Each path below is one point turned by a fixed rotation once a step. After each direction that follows a path, write how fast that rotation turns it, in deg/step (0 if it stays still).
Each turn is a multiple of 5 degrees from 10 to 175, or 0.
Each row of a path follows its step; steps can be skipped.
Rotation 1:
step 1: [ 36.3  18.2 -12.4 -24.3  18.3   9.9   3.2  -3.5   6.3 -23.6  -3.8  12.6
   2.8  18.2 -13.5  -7.9  11.6   5.1 -23.6 -23.2  -3.3   0.4   8.7 -16.0
  -3.4 -52.2 -15.8  -8.9  -4.8  -1.1  -5.0 -21.8  -7.3]
step 2: [-10.3  14.4  -1.7  29.3   2.3  16.1   8.0   1.5   5.2 -20.3  -2.7  21.8
 -13.5  25.8 -19.9 -39.6  17.8  -9.0  -7.0  18.3  -1.1 -24.6  -7.2   7.3
  -4.7   4.7 -26.8 -13.1  19.1 -16.1  24.1  -6.3 -31.4]
step 3: [-18.3 -13.3  -4.1   2.5   5.0  -6.6  -1.2  -1.0 -20.4  -8.8  -2.1  -0.3
  23.2 -19.9 -28.4 -26.1  18.0  14.0 -12.7 -41.5 -12.1  -3.6   0.0 -23.5
  -6.2  -8.2 -22.8   1.4  30.4   1.6  11.3 -34.8  13.5]
step 5: [ -7.1 -17.1 -25.9  18.4  32.7 -28.3  30.8  10.1 -13.1 -11.9  -6.8   0.2
  11.4 -17.3 -16.2 -29.7 -23.0   2.8   6.7 -18.8 -17.9   2.8 -31.2   2.7
  -2.1  -6.6   7.4 -19.3 -14.7   1.6 -12.3  -1.9 -15.8]
step 6: [  9.3 -19.4  -2.7  10.4  10.8  -1.0  -6.7 -36.6 -18.0  15.0 -25.0  -6.7
  27.7  10.5   7.7 -30.5  -3.2 -15.8   2.3 -16.0 -15.8  -8.6  16.4  25.9
   1.2  -5.5 -28.1  17.4   1.6  -5.9 -28.8  24.7  -9.0]
step 7: [ 10.6 -19.1   3.7  28.4   8.3  -6.4   9.7   7.8   2.5   4.9   2.1   6.3
   6.0 -34.5   8.4 -39.4   9.4 -15.4  21.7  14.0 -11.9 -13.4   3.9  19.1
  -7.3  31.0   2.9 -16.6 -14.8   2.8  -7.6  -5.3  43.4]
step 8: [-35.6  -7.4  -8.4 -31.9  -9.2  -5.9  13.8 -21.3   4.3  -7.9  -5.1  -1.5
  15.4 -16.2  18.3  -4.5   1.8  -3.2  47.0 -12.7 -15.0  14.2  17.0   4.7
   7.7  14.3  -2.0  21.5 -14.1  -8.0 -33.4  -5.5   8.4]
step 9: [ 19.9 -15.3  25.8 -21.6  -7.9  -4.8  -6.5  -6.8  -2.9 -20.1   5.1   2.8
  -8.7 -29.5  33.9  -1.3 -10.1 -35.5  -2.0  14.8 -30.0  -8.0  -5.2  21.9
  16.5 -12.2  16.7 -17.1 -29.1 -12.8  -6.5   3.4  -2.2]
step 10: [-34.2 -16.4  -0.2 -19.0  -7.5  -7.9 -14.3  16.2   4.8 -11.3  19.9   1.9
 -13.2   5.7   4.8 -19.7  -0.6  17.5  -9.0  20.8 -20.6  32.2  -8.5  30.1
  -5.0  17.0   0.6  24.0 -16.5 -23.8 -10.8  31.4   6.8]
[ -6.4  -0.1  -8.8  -9.1   1.9  -0.8  -3.5   4.9   2.1   1.8  -3.4   1.4
  10.0  -0.6 -11.1  -1.1  -5.8  11.1  -3.9  -2.4  -4.7   3.9   6.8  -4.0
  -7.0  -2.8   6.0  -1.9  -3.7 -10.3  -2.1   1.9   8.8]	155
[  1.8   3.4  -6.7   5.8  -7.9  -1.8   2.0  -1.4  -3.9  -2.9   9.5   7.2
  -8.5   1.7  -5.7   1.5   9.5   2.8  -6.9  -0.2  -5.2   4.7  -0.5  -5.1
  12.6  -6.2   1.7   1.7   7.7 -12.1   0.7  -0.9  -0.1]	35
[  2.0  -1.0  -2.0   3.9   5.5   3.3   8.2   5.0   7.5   3.6   1.7   5.2
  -9.3   0.1  -2.3  -2.8  -3.2 -10.5  -7.4  10.9   5.9   6.1   3.1   9.4
  -8.9  -4.5   2.1   5.0  -1.4  -3.6   0.7  -5.8   8.5]	135
[ 10.3  -2.1  -8.3   2.1   0.2  -0.6   7.3 -12.6   8.5   5.6  -2.3  -5.1
  -3.8  -0.2  -3.3   1.8  -7.4   2.9  -4.8   2.3  -4.2  -4.6  -3.0  -6.1
   2.2  12.4   1.6   0.7   3.5   2.7 -11.5   1.7   4.0]	45
Rotation 2:
step 0: [-37.0 -10.8  19.6  -2.5   3.0 -22.6   0.3   5.7  -7.6  -8.2   6.6 -15.1
 -27.1 -12.4  28.1 -15.9 -12.4  -3.9   0.9  20.9  17.3   2.9   1.2   2.7
  -3.2   3.4  -3.7 -26.5 -15.1  23.8 -18.6 -16.9   8.0]
step 1: [-17.7   9.2  -3.3  -2.6  10.5 -28.6  -2.1 -21.2   1.1 -16.9   3.3  18.8
 -15.1  20.4   0.5  18.9  -2.2  14.7  25.3  20.6   4.2  27.1  16.1 -23.1
  18.7   3.7 -21.1   4.7  -1.2 -24.3  -8.0  -6.3 -11.3]
step 3: [ 20.7   8.6  31.5  -3.6  -5.7   8.0  -1.1 -14.2  -6.5   7.1  -0.9   4.7
   2.3  -6.8 -15.2  35.2  -5.0   7.2 -10.5   8.1 -18.8   0.1 -10.7  42.7
   3.0   9.9  14.8 -23.8 -22.1  13.9 -15.6  11.3  -4.6]
step 4: [ 11.2  31.1  15.1 -14.1   3.4  -8.3  17.7 -13.9  13.9 -10.3   4.2   0.6
  19.1  -2.4   5.6  13.1  -3.7 -16.9 -15.5 -36.9  -2.6  19.5   9.9   3.2
  10.8  16.4  21.6   9.8  -0.6   8.5  25.5 -29.0  -4.6]
step 5: [ 21.0  -9.3 -11.4  -4.6 -14.5   3.5 -25.1   9.3  10.0 -17.4 -12.3  16.0
  20.3   9.5  23.9 -14.6   2.7 -35.0  -3.0 -35.6 -11.7 -14.7  10.0  -7.6
   4.3  15.9 -15.5  -9.9  23.9   2.9 -13.5   9.6  -6.4]
step 7: [-32.2 -12.9  -8.3 -28.8  16.9   7.1   4.3  20.8  -4.1  -3.8  18.0  -2.7
   9.9   1.6 -10.5  -9.4 -27.6  11.7  17.3  12.8 -15.7  11.5 -14.2 -20.8
  -5.4  33.9   2.3  18.2  -7.8  10.2  15.4   2.6  -8.9]
step 8: [-16.7  -4.2  -9.9 -10.2   0.5  -6.7  25.7 -12.7   3.9   5.7 -19.8 -15.2
  11.5  25.4  -4.9 -26.7  13.3 -27.8  -5.9  45.5  12.9   5.7   5.6  -1.5
 -11.1  12.3 -14.7 -14.6   8.9  -1.2   8.6  16.2  -5.2]
step 9: [  0.0 -16.2  23.1  -1.7 -11.3  19.0  18.8 -25.7  17.3  20.3  32.0  -3.3
 -14.3  -0.1  20.4   9.9  13.5  -2.7   9.8  23.3   5.3   9.4  13.3  -1.5
 -14.8 -12.1 -15.9  -4.1  -8.3  -1.8 -34.7  -9.9   9.1]
step 10: [ -7.8  10.1  21.8  22.9  28.2 -27.9  -7.9  -6.0  11.2  -4.4  23.7 -11.1
  12.9   1.9 -22.2  22.9  -9.3  -8.0  32.4  -7.3  15.3   2.8  10.1   0.3
   1.8 -18.0  14.2   2.3  -1.4   8.0 -20.2  -2.5 -22.9]
[ -2.5   0.6   1.9   2.9   5.4   1.5 -11.1   1.1   6.3  -9.5  -4.8 -10.5
   0.9   3.3  -0.1  -4.1  -7.7  -0.8  -4.3   4.0  -2.5  -1.8  -7.6   4.8
   1.1  -2.4  -2.6   3.1   8.6  13.2  -9.8   2.8  -6.7]	145
[  0.9  -6.0  -7.9   2.3  -2.9   2.8   1.8   0.3  12.2   0.9   2.6   0.1
  -3.0   6.3  -4.6  -2.9   4.0   0.3  -8.0  -0.4   1.8  -6.8   1.7  -3.3
  10.9  -0.5   3.3 -14.2  -4.6   6.2  -1.9   8.6   9.8]	120
[ 14.8   7.5   2.1   2.2   2.6  -3.4   4.1   3.3   6.0  -0.7   8.4  -6.6
   2.8  -5.3   9.0   6.1   4.1  -6.4   3.6 -11.1   0.2  -3.2  -1.9   4.1
  -1.0  -6.0  -0.4   0.6  -2.1   5.2   5.3  10.1  -3.8]	55
[ -3.8  -4.4  -8.2  -5.2   3.9  12.5  -6.9  -7.2  -0.5   4.6  -1.8   7.8
  -0.8  -5.6   1.7   4.5   3.3  -6.2  -7.7  -2.1   5.7  -3.2   5.8   5.5
  -8.0  -9.3 -11.2   0.9   0.2   1.1   0.3   4.3  -3.4]	110
[  2.1  -5.3  -2.0   0.6   3.9   5.0   4.9   0.7  -2.1  -0.3  -0.9  -2.4
   3.9 -11.1  -9.8  -7.8   1.6   8.7   0.9   4.9  -6.1  -4.8   3.1  10.2
   7.0   4.1   0.6   1.5  -8.3   3.0   8.9   1.8 -12.5]	85
[  4.4  -5.9  -1.6   7.1  -1.4   5.0   0.6  -2.3   3.3   1.3  -4.9   1.5
  -3.7  -8.3   2.9  -5.2   6.1   2.3   9.8  -2.4   1.0   7.8 -10.9  11.0
  -9.8   4.6   1.0  -6.5  -2.9   1.9  -8.9  -3.2   8.1]	115
Rotation 3:
step 0: [ -8.1  16.3 -15.6  -0.8   4.6 -10.8 -20.7  43.4 -12.4  -8.5  -8.6  16.0
  -6.5  13.2  -2.5   8.1  -3.7  -9.8  12.3 -11.7  23.0  12.3 -10.4  33.2
 -16.7  -7.2  10.1  -9.4 -12.9  -6.0  21.9  32.9  14.2]
step 1: [-17.4 -14.6  21.1  27.9   0.7   6.4   1.2  32.0   6.4 -20.0   3.0  -0.5
  -1.3  12.2   9.8  23.9   5.5   9.2  30.2 -18.4  11.5  19.2  11.2  19.9
   0.0   5.7  -1.9   4.2 -20.6   3.3  33.7   3.3  21.3]
step 2: [-31.7   2.3   9.7  38.9  -0.5   3.8  19.5  32.0  -3.3 -13.0  -8.4  -5.8
 -11.0  -3.3 -13.5  21.8  10.2 -10.7  16.2  -1.8  18.4  20.7  -2.3 -29.8
  15.3 -19.2  20.3   9.1  -3.2  -0.1  12.0  -9.9  -9.6]
step 3: [-20.7  21.1  -3.6  13.8 -13.0 -13.7   7.6  31.1 -19.5  19.6 -21.6   5.2
   3.5 -37.6  -5.3   3.8  12.7   4.2  -2.4   4.1  19.5  14.6 -12.0  -1.4
 -17.0 -18.5  32.8   7.9  -6.2   8.9  17.1  14.0  13.0]
step 5: [-17.7  -6.1   5.4  10.5 -22.3  16.6  -5.4   4.4   0.5   8.8 -20.5  19.5
  -0.5   3.7 -25.4  19.6   1.7 -22.0   2.7 -26.3  19.6  36.7  11.8   1.2
   7.6  -4.5   1.1 -14.2   7.6 -34.3  25.5  -8.2 -16.4]
step 7: [ 11.6 -20.9  18.1  18.6 -22.2 -20.3 -21.3  19.1   8.8   3.2 -25.1   1.3
   6.6   2.7  -1.2  -1.0  28.0   8.1  27.1   3.8  -4.0   7.1 -25.0  -0.4
  -6.2  17.9  38.3   9.2  -1.8  -1.9  20.1 -18.8   5.2]
step 8: [ -8.2  10.2   9.5  19.8  -6.4 -14.4 -19.5  19.5  -4.1 -19.7 -15.5  19.2
   3.0   9.5 -16.4 -11.7  18.1 -32.4  -9.2   9.7   9.4  23.5 -19.7 -12.4
   3.8  18.4  17.4   6.8  16.3 -31.9  22.7  -1.1  15.8]
step 9: [  3.2  11.9   4.5  -2.6   9.2   1.9 -26.3  24.5  -5.6   5.9  12.9  13.6
  10.4 -23.5 -17.4  21.7   8.0 -15.4  -0.3  -8.7   7.7  24.7 -23.0  -0.4
   2.9   0.6 -13.0   7.9 -13.5 -19.4  32.8   6.3  40.5]
step 10: [ -4.4  -1.2   1.5   2.0   3.0  -2.0 -11.3  28.9   4.6   0.1   2.0  -1.9
   6.0 -14.8 -25.6  27.0   9.5 -10.9  48.8 -29.2 -19.0   5.2  -7.6   9.3
  11.6   7.2  13.9  22.8 -20.5 -10.1   8.1 -16.9   8.4]
[ 11.2 -11.2   0.1  -2.5  -7.2   5.4   1.0  -1.1   8.4   7.5 -12.5   1.2
   5.6   0.4  -4.3  -0.9   3.5  -0.4  -6.2   6.7   3.7   0.5   0.8   3.0
  -9.2  -3.3  -3.0  -7.2   5.5  -6.0  -3.3  -4.5  -4.3]	40
[  2.1  -1.2  -0.6  -1.8  -4.9  -4.4  -2.9   0.7  -9.5  -5.0  -0.1  18.4
  -0.5   6.1  -3.6 -10.4   3.0   1.0  -3.3   7.9   3.4  -1.9   6.2   4.4
  -2.8   6.8  -5.5   4.9  -3.6   2.4   6.1   7.9  -3.5]	90
[  0.4  -4.1   4.8  -2.7 -11.0  -1.3   2.3   6.1  -4.1   1.7  -2.4  -3.9
 -10.2   2.8  -2.8   5.7  -7.4   4.9  14.4  -2.3   1.9  -2.2   3.7  -8.2
  -3.0   2.0 -15.4   4.2   1.3  -1.3  -3.5  -1.3   0.4]	80
[ 1.5  6.9  5.2 -5.3  1.1  2.5  0.1  2.3 -4.1  7.4 -2.6  2.4 -3.0 -7.8
  7.4 -6.1 -2.0  3.5 -3.3 -1.8  7.0  4.8 -7.9  1.5 -2.9 -5.7 -5.8 -7.1
 -0.4 -0.2 -4.8 15.0 12.9]	125
Rotation 4:
step 0: [  9.0  14.5 -13.9 -19.8  -6.4 -17.9  11.0  -2.5  20.8  15.6  19.1  13.6
  22.6 -15.2  11.7 -30.6  -4.3   5.7 -20.7  -9.4 -10.4  30.3  -4.0   5.9
  22.5  26.2 -35.3  10.3 -18.3  10.9   4.3  -9.9  -8.1]
step 1: [  8.7  32.5 -19.4   5.0  -3.4  -8.4  25.2  23.8 -14.7 -12.4  20.8  16.0
 -14.0 -29.4   8.7 -24.4  10.3 -26.5  -2.6  -0.7 -10.4  -2.4  -7.2  -7.1
  -8.7 -10.7 -13.4 -27.7  28.7  19.8  10.4   4.7   0.4]
step 3: [ 14.4  14.6  -2.7   1.0 -20.7 -27.7   0.6 -11.7  44.6  -9.1  12.8   1.8
 -21.9 -30.4  -8.8 -14.3 -10.1  -8.5   3.2  -9.2  20.2  -4.9   5.8  17.2
   6.6 -20.7  19.5   1.8   4.8  18.8   0.2  35.6  -0.7]
step 4: [ -2.7  21.4   4.2 -31.9   1.3 -23.0  -0.6 -19.8  29.0   8.4   9.4  -0.2
   5.1   6.8  15.2 -15.0   9.3 -27.9  22.6 -13.4  26.4  21.9 -19.3 -14.9
  11.0   9.8 -31.1  15.3  10.9  -3.9   7.2 -10.7  -5.8]
step 5: [ 28.2  15.9 -20.8  -1.0 -12.7  -3.5  28.0  11.9  13.9  -6.5  20.2   9.1
   8.6  -7.2  10.6  -8.6   9.7 -22.2 -38.4   2.7  18.4  10.8 -15.1   9.4
   3.5  22.4  14.9  -2.9  32.5  10.8  -3.0  -7.9  26.0]
step 6: [ 11.5  12.5  20.2   0.5 -18.2 -32.8  21.6 -25.4 -10.6   0.1  13.5  -9.9
 -10.9  -0.7  24.1  -6.3   9.3 -10.8 -11.7   0.5  -6.4 -15.4  -2.1   9.3
   1.4 -36.9 -17.4 -10.1  25.4 -19.1  14.5 -32.2   6.2]
step 7: [ 17.5  10.1  37.8   8.8  -2.7 -10.6  15.4 -10.1  35.8  -9.7   0.1   9.9
  11.9 -20.6   1.6  -8.7   1.3  12.1 -16.9 -27.2  14.7   8.5  26.7 -24.8
  10.0 -21.6  21.5   1.8   5.3  12.3  -0.8   2.3  24.8]
step 9: [ 12.7  18.3   7.8 -15.2   0.0  28.5  27.0  16.8   4.2  -2.8  20.8  23.1
   2.5 -19.3  24.8  -3.1   6.0  -4.7  11.4 -19.6   4.7  -7.3 -13.7 -15.0
  22.7  19.9 -11.3  -3.2  32.7  29.7   5.8 -10.4  10.3]
step 10: [-13.1   7.8  -2.2  14.2   7.2 -29.5  17.5   5.9  -7.3 -19.0  28.9   7.6
  15.8 -32.8  34.0   4.2  -8.4  -4.0 -13.8   5.3  15.9 -15.7   5.9  33.8
  17.6  -4.8  -8.8  -7.9   9.1 -23.2  -3.2 -22.2  11.2]
[-0.2  6.5  9.7 -9.1 -1.6 -1.0  0.8  1.2 11.1 -3.1 -6.6  2.9  6.6  4.7
  0.5 -4.4  3.8 -0.2  1.8  4.7 -2.7 -4.7 -1.5  0.5 -5.8  4.3 -3.8 11.5
 -6.6  3.1 -7.1 13.1 -5.7]	85
[  3.1   4.3 -16.6   2.5   2.6  -2.0   4.1   0.7  -2.0   4.5  -6.0   2.5
   4.1   1.3   3.8   3.7   9.1  -2.9   7.0  -0.2  -5.4  11.4 -10.0  -9.0
   0.0   6.3  -2.2   2.5  -0.3   7.9  -4.3  -0.2   2.3]	90
[-3.8 -7.8  0.5  0.7  4.5 -1.9 -0.9  4.4  3.5 -0.6  1.3 -3.3 -3.7 -6.2
  2.4  7.3 -1.5 -3.4 14.5  5.4 13.4 -4.3 -8.4  7.3 10.9  4.4  1.0  3.2
  5.5  0.1 -5.6  5.5 -0.3]	55
[ 0.8 -2.9 -2.5  6.3 -2.1 13.2  4.7  3.4  2.6 -4.2 -5.0  2.1 -6.5 -6.0
 -2.8 -8.6 -1.1 -4.8 -2.7  3.1  1.9 -1.7  6.5 -5.4 -1.1  0.9 11.1  7.7
  7.7 12.8  4.1  5.1  4.0]	175
[  6.4  -1.7 -12.0  -0.4  -2.1  -7.6  -5.1  -7.3  -0.7   2.6  -1.2   7.5
  -2.8  -6.1  -0.7  -4.6  -3.1   9.2  -6.1  11.7   1.9  -6.4  -3.2   7.9
  -5.8  -3.0   2.9  -1.0   2.1   5.4  -8.0  -2.2  -8.3]	145
[-9.0 -2.7  0.9 -0.1 14.8  0.6 -1.4 -0.6  3.2 -3.5 -6.9 11.3  7.7 -3.7
  1.2 -3.9  1.2 -2.4 -5.4  0.8 12.0  3.3  0.8 -7.7 -6.7  0.2  2.8 -5.7
  0.7 -8.7 -5.9 -3.3  3.4]	135
